128 stands for zero in the data rows.
Some points, each followed by its number:
[ 97  92 114 105 105  94 112 148 148  91 134 152 128 132 105 106 127  89] 0
[111 117 124  82  82 158 137 186 189 163  96 142  95  95  82 124 160 159] 1
[114 169 161 149 149 160 163 102 104 162  93  95  94  93 147 164 163 163] 2
[168 108  81 109 111  85  82 144 143  86 175 177 180 178 110  82  83  85] 3
[154 109 139 108 105 153 116 143 146 160 109 147 121 103 105 109 131 158] 4
[185 108  81  82  81  92  82 193 193  90 178 193 180 177  82  82  83  88] 5
[147 112  83 107 103  97  97 153 148  93 173 149 172 170 104 104  84  95] 6
[174 111 124  82  81 164 109 185 177 164 119 165 131 114  82  94 121 164] 7
[113 176 165 167 167 156 164  97  97 158  92  96  93  93 165 160 165 164] 8
[187 109  81  82  81  85  82 193 193  84 178 193 179 177  82  82  83  86] 9
[111 132 146 122 124 159 140 129 131 164  94 126 108  95 125 136 147 165] 10
[180 113 122  82  81 161 106 182 181 166 117 163 132 116  82  95 120 164] 11
[177 113 123  82  81 161 108 181 180 166 114 162 130 113  82  96 122 164] 12
[109 137 146 103 102 163 164 151 149 169  87 120  86  87 101 143 171 168] 13
[105 153 150 119 120 157 172 129 132 162  87  94  86  87 120 170 169 164] 14
[179 111  81  82  81  91  83 190 187  84 178 190 179 175  82  84  83  84] 15
[113 166 161 147 148 152 162 105 108 154  97  96  97  97 146 163 161 156] 16
[ 95  99 115 121 122  89 115 128 131  84 169 129 153 169 124 121 104  85] 17
[192 110 112  91  93 159  90 160 159 154 142 172 155 144  93  83  99 143] 18
[141 111  90 116 112 100 101 137 138  97 152 137 159 149 111 108  94  94] 19
[ 93 105 120 150 147  95 112 106 102  95 171 127 153 166 150 117 102  93] 20
[110 172 169 158 161 163 165  94  92 166  89  92  89  88 159 165 167 166] 21
[142  88 120  98  96  95  93 158 156  93 168 158 164 167  98  88  92  93] 22
[105 174 165 152 152 161 171 104 100 164  87  88  86  87 153 172 172 165] 23
[103 180 171 164 168 165 172  90  87 164  87  86  86  87 164 172 170 164] 24
[104 122 126 156 157  84 155  92  96 113 109  92 106 113 155 159 149 115] 25
[139 109  86 126 123  85 101 125 127  88 167 138 168 167 126 108  88  96] 26
[174  86 116  89  89  90  89 175 179  84 171 166 175 170  89  90  88  84] 27
[121  82 114 127 123  89 101 129 125  86 178 131 168 175 126 108  85  86] 28
[ 91 107 118 153 151  94 113 104  99  93 176 125 156 171 153 119 100  90] 29
[111 177 180 181 181 153 164  91  91 157  97  93  97  97 181 166 161 157] 30
[165 107 131  87  88 164 117 173 174 164 103 156 124 102  88 108 132 165] 31
[144 108  83 124 119  85  96 128 130  88 172 142 174 171 123 104  83  97] 32
[169 110 131 133 132 163 116 115 120 142 146 123 153 144 133 120 101 144] 33
[174 108  81  83  82  87  82 170 171  85 177 182 177 175  83  82  83  87] 34
[189 110 115  93  95 160  93 158 157 155 138 170 151 140  95  85 103 146] 35
[114 134 146 103 102 164 159 149 148 168  89 123  90  89 102 139 167 168] 36
[146 109 125 103 103 127 112 154 149 142 112 154 128 109 105 101 127 148] 37
[130 109 112 102 104 103 106 149 153 131 117 156 136 117 102 102 120 132] 38
[149 107  84  95  88  88  93 160 160  86 140 164 150 140  91  88 100  90] 39
[145 109 148 111 111 159 122 142 141 164  91 144 112  89 110 112 142 167] 40
[105 143 157 121 121 162 142 125 129 167  87 124  87  87 122 135 165 167] 41
[156 107  85 106 107  89  86 153 145  86 170 185 174 171 105  85  88  86] 42
[102 167 162 153 153 151 167 105 102 159  92  93  90  92 152 165 168 157] 43
[104 145 147 117 117 149 164 132 134 153  94 101  92  94 118 162 163 155] 44
[135  82 118  88  90  94  82 164 165  88 175 173 164 176  88  82  91  84] 45
[108 104 115 129 127  95 135 128 124 118 115 116 115 117 126 139 138 121] 46
[160 110  88 112 111  92  88 139 142  95 171 164 173 167 111  86  90  95] 47
[105 126 111 154 157  98 139 100  97  95 131 112 122 136 154 143 132  92] 48
[104 159 161 135 135 162 167 117 117 166  87 104  86  87 137 145 170 166] 49
[159 117 130 120 124 152 109 135 132 154 123 131 135 120 121 115 121 158] 50
[102 144 159 129 132 158 152 118 123 164  87 119  93  87 130 140 160 167] 51
[162 117 135 136 135 162 122 114 117 144 140 119 146 138 135 125 108 146] 52
[102 175 168 168 167 152 168  90  90 156  95  90  92  95 167 165 163 160] 53
[110  92 100 122 124  86 124 128 129  84 134 126 131 135 125 131 124  88] 54
[177  82 118  97  93  87  82 155 156  87 177 162 182 178  99  83  83  85] 55
[173 112 136 116 115 160 106 135 134 166 121 135 136 119 118 111 119 163] 56
[166 110 125 116 120 150 101 140 136 153 127 136 141 124 116 108 115 157] 57
[178 108  83  85  85  84  83 183 183  86 174 188 175 172  84  84  85  91] 58
[105 157 158 139 136 168 140 115 115 164  87 109  89  87 138 145 163 166] 59
[102 163 159 148 149 153 167  99 103 156  90  90  90  90 149 168 166 159] 60
[104 107 116 130 126 103 123 124 124 114 109 119 112 113 128 131 140 115] 61
[150  92 125 127 129  91  91 123 124  99 166 143 172 166 128 102  92  93] 62
[103 172 166 152 155 161 166 104  99 167  87  86  86  87 153 167 171 165] 63
[106  82 116 119 116  84 105 130 135  84 177 138 161 176 117 115  93  84] 64
[108  82 116 116 117  87 104 132 134  85 177 131 159 178 116 113  92  85] 65
[168 108 105 127 127 128  92 122 123 111 168 146 169 165 129 104  84 107] 66
[111 121 109 168 165  91 124  93  93  85 152 120 139 156 165 130 117  86] 67
[108 126 133 144 140 113 149 103 109 131 117 101 106 118 144 151 145 131] 68
[161 110 126 116 120 151 104 140 136 152 127 136 139 123 116 109 117 155] 69
[ 87  91 122  89  89  92 139 182 183  94 137 130 125 139  89 131 131  95] 70
[107 173 165 149 152 169 171 109 104 167  87  87  86  87 150 174 172 167] 71
[140 117 103 115 114 100  99 136 139 117 141 142 147 139 111 109 107 125] 72
[106 175 167 152 155 157 172  99  97 167  87  86  86  87 153 173 172 166] 73
[ 96 134 120 136 137 139 133 121 117 121 144 115 129 149 136 137 123 120] 74
[100 181 175 164 173 165 172  87  87 167  88  86  86  87 169 172 171 168] 75
[105 109 107 140 140  91 145 111 111  89 127 104 114 131 143 150 138  92] 76
[102 141 141 133 136 130 155 117 120 144  96 110  89  96 131 148 162 147] 77
[103 174 166 156 155 160 171 101  96 161  88  87  86  88 158 168 168 160] 78
[103 182 172 168 170 166 172  86  86 165  87  86  86  87 168 169 171 165] 79
[102 110  94 112 110  88 117 141 138  99 139 139 136 141 114 117 116 104] 80
[104 115 105 154 153  87 140 103 100  88 136 108 122 140 150 149 127  85] 81
[105 187 177 173 180 161 172  86  86 167  87  86  86  87 177 175 171 164] 82
[105 128 134 134 130 113 163 113 120 134 104 111  96 102 134 156 158 137] 83
[106 118  98 156 154  94 129  95  98  87 148 116 134 155 156 132 117  87] 84
[100 185 177 174 175 155 171  86  86 166  88  86  86  87 173 169 171 164] 85
[106 188 179 181 181 165 172  86  86 163  87  86  86  87 176 170 172 165] 86
[106 179 170 173 174 149 167  87  87 159  92  89  91  93 175 168 167 159] 87
[100 167 163 158 156 154 167  96  95 160  96  91  93  97 155 166 165 158] 88
[104 125 104 154 155 114 121  98 102 105 164 120 141 163 152 129 110 100] 89
[107 177 180 182 182 157 163  89  90 164  97  93  97  97 182 165 162 156] 90
[160  82 117 123 120  86  82 136 131  87 175 161 181 177 123  87  83  84] 91
[177 109 133 136 133 159  96 114 116 161 138 143 151 138 135 106 104 154] 92
[158 110  81 122 121  86  82 127 130  94 173 159 179 171 121  87  83  93] 93
[167 110  81 115 115  85  82 138 138  88 175 169 179 177 114  82  83  86] 94
[174 110  86 115 112 113  82 139 137 102 170 165 172 175 116  82  83  98] 95
[167 107  81 113 114  85  82 141 139  85 176 177 181 178 113  82  83  85] 96
[165 110  81 100 104  94  82 145 151  86 180 184 182 175 104  82  83  85] 97
[109 153 153 130 127 157 161 125 123 159  97 115  97  97 131 152 162 158] 98
[183 108 105 103 103 152  82 150 149 122 156 187 164 157 102  82  88 122] 99
[136 109 152 123 125 158 120 129 128 168  95 158 115  95 123 109 137 166] 100
[106 169 163 153 152 151 165  99  99 162  90  95  91  90 153 164 165 163] 101
[102 159 159 136 136 160 160 120 118 170  87 105  86  87 135 148 169 166] 102
[103 138 139 130 134 126 154 119 123 144  96 113  88  95 129 145 162 148] 103
[105 177 167 155 156 159 172  96  98 163  87  86  86  87 154 173 171 165] 104
[171 107  82  87  87  88  88 180 177  88 173 185 176 173  87  88  87  86] 105
[162  82 117 105 106  90  87 146 146  88 175 150 178 178 106  97  83  87] 106
[161 108 140 112 108 161 114 144 144 164 105 145 127 106 110 108 126 167] 107
[127 107 156 135 134 162 141 119 116 161  96 105 114  95 134 144 139 166] 108
[122 111  93 124 121  86 115 132 131  89 135 130 146 134 121 123 108  90] 109
[131 112  91 119 119  87 110 132 132  84 141 129 152 140 119 118 101  83] 110
[145 109 116 123 124 133 117 124 128 110 129 123 140 127 123 129 111 111] 111
[141 112 106 122 122 125 114 129 128 101 131 128 144 132 122 124 109 102] 112
[111 157 153 138 138 156 164 109 114 159  95 103  95  95 137 153 162 158] 113
[124 110 138 105 101 154 127 147 148 161  95 145 109  94 106 114 145 158] 114
[103 136 160 137 139 167 144 113 115 163  88 104 109  87 139 149 145 166] 115
New points follow, each followed by the numbers of its three nearest points above by angle, nearest first.
[104 126 108 176 173  92 129  86  86  86 149 114 134 153 173 135 121  87] 67 84 48
[103 101 115 132 131  87 139 125 121 112 112 112 112 115 129 143 140 117] 46 61 76
[ 85  82 118  82  81  88 126 181 186  91 156 122 141 156  82 132 115  85] 70 0 80
[155  82 120 125 126  83  82 125 127  91 176 149 182 176 126  95  83  84] 62 91 106
[101 118 128  82  81 162 144 188 192 169  87 138  86  87  82 129 169 166] 1 114 36
[155  87 121 108 109  97  94 143 144  96 166 147 170 168 108 102  90  96] 106 55 22
[ 85  82 117  82  81  83 135 191 192  85 143 135 130 145  82 127 126  86] 70 0 80
[145 109 141 136 140 157 124 114 115 161 129 123 143 130 138 134 113 158] 52 92 33
[ 85  83 114  82  81  97 128 183 183  90 155 127 139 157  82 132 117  90] 70 0 80
[157  82 117 109 110  90  89 143 143  88 176 149 177 178 109  98  83  87] 106 55 91
[103 133 131 173 175  98 151  88  88 111 117  95 108 115 174 155 147 112] 25 68 48
[114 126 105 165 159  92 124  95  95  85 154 124 139 157 164 126 115  86] 67 84 89
[146 106 141 136 139 157 119 114 115 160 137 126 149 137 138 129 106 156] 52 33 92
[122 110 144 104 100 161 130 148 149 169  87 146 103  87 105 114 151 167] 114 40 36
[ 85  98 119 126 127  90 119 123 126  84 168 122 150 168 129 125 107  84] 17 64 65
[141 112  81 110 106  88  98 148 143  87 176 145 174 173 107 106  83  90] 6 19 32
[177 108  89 111 113 119  82 137 141 101 165 165 173 169 114  82  83 104] 95 47 97
[153 109 139 111 108 152 116 138 141 160 108 146 121 103 108 109 131 158] 4 107 40
[104 117 108 139 139  97 143 112 113  93 131 109 119 133 140 147 136  94] 76 81 48
[166 107 129  82  81 164 117 180 181 164  99 160 121  98  82 105 134 165] 31 12 7
[101 126 116 149 151 103 145  99 102  96 132 102 118 130 153 147 133  98] 48 81 76
[175 106 103 101 102 145  90 153 152 120 151 179 158 153 100  90  95 121] 99 18 35
[104 113 121 145 144  87 148 108 109 112 121  99 116 125 146 149 142 119] 25 76 68
[ 87  89 117  89  88 100 131 174 175  93 150 123 135 152  89 135 121  94] 70 0 80
[ 87  85 114 110 109  87 118 140 142  87 126 142 126 130 110 112 131  85] 0 80 54
[180 110 106 111 113 142  86 137 137 121 155 165 163 154 114  86  92 118] 99 95 66
[104 130 122 177 177  89 141  86  86  89 136 105 120 136 183 146 135  86] 48 81 67
[105 128 133 147 143 107 152  99 106 129 117  98 104 118 148 155 146 129] 68 25 83
[189 109 119 120 117 159  87 131 135 142 149 167 156 149 119  82  97 137] 99 18 35
[102 147 145 161 160 111 161  92  92 136 101  89  96 101 160 163 157 138] 68 87 53
[134 109  94 120 119  87 107 131 132  85 145 132 155 144 120 115  99  84] 110 109 19
[103 130 128 176 179  90 150  86  86 104 118  94 109 116 178 154 146 106] 25 48 68
[103 118  99 154 151  91 131  91  99  87 148 109 135 150 154 134 121  84] 84 67 81
[ 85  96 118 119 118  83 122 135 133  87 161 128 139 160 118 123 114  86] 17 64 65
[155 110 108 117 118 135 107 131 134 120 161 135 160 158 116 117  92 120] 66 95 6
[ 85  98 117 121 121  83 123 131 130  86 164 124 141 163 120 125 112  86] 17 64 65
[104 131 132 169 172  84 157  86  86 112 110  91 102 111 174 155 151 120] 25 68 48
[174 114 108 107 107 153  89 146 145 126 153 178 159 154 106  89  94 126] 99 18 35
[143 110  87 110 114  96 100 142 140  89 158 144 161 153 110 109  92  89] 19 6 47
[144 112  94  82  81  98 107 188 187 125 117 167 132 118  82  93 119 131] 38 37 39
[103 134 139 118 118 162 132 131 132 162 117 129 117 113 119 125 136 160] 10 41 36
[178  82 118 102  97  90  82 154 153  83 176 160 176 176  97  82  83  86] 55 106 22
[103 147 151 117 120 168 152 139 134 164  89 127  86  90 120 134 167 164] 41 10 13
[104 100 105 126 128  95 133 122 125  92 124 120 121 125 129 138 133  97] 54 76 46
[107 128 116 153 155  98 148  97  97  98 125 100 116 125 156 149 139  93] 48 81 25
[145  87 120 129 134  93  98 117 120  89 171 144 170 168 132 104  91  92] 62 91 28
[102 109  91 107 104  88 112 147 143 100 141 144 139 143 108 112 112 105] 80 0 39
[150  82 119 105 104  83  95 146 144  85 178 149 177 174 104 110  83  85] 106 55 22
[103 129 150 138 135 150 142 118 113 155  91 104 113  90 135 149 143 161] 115 51 59
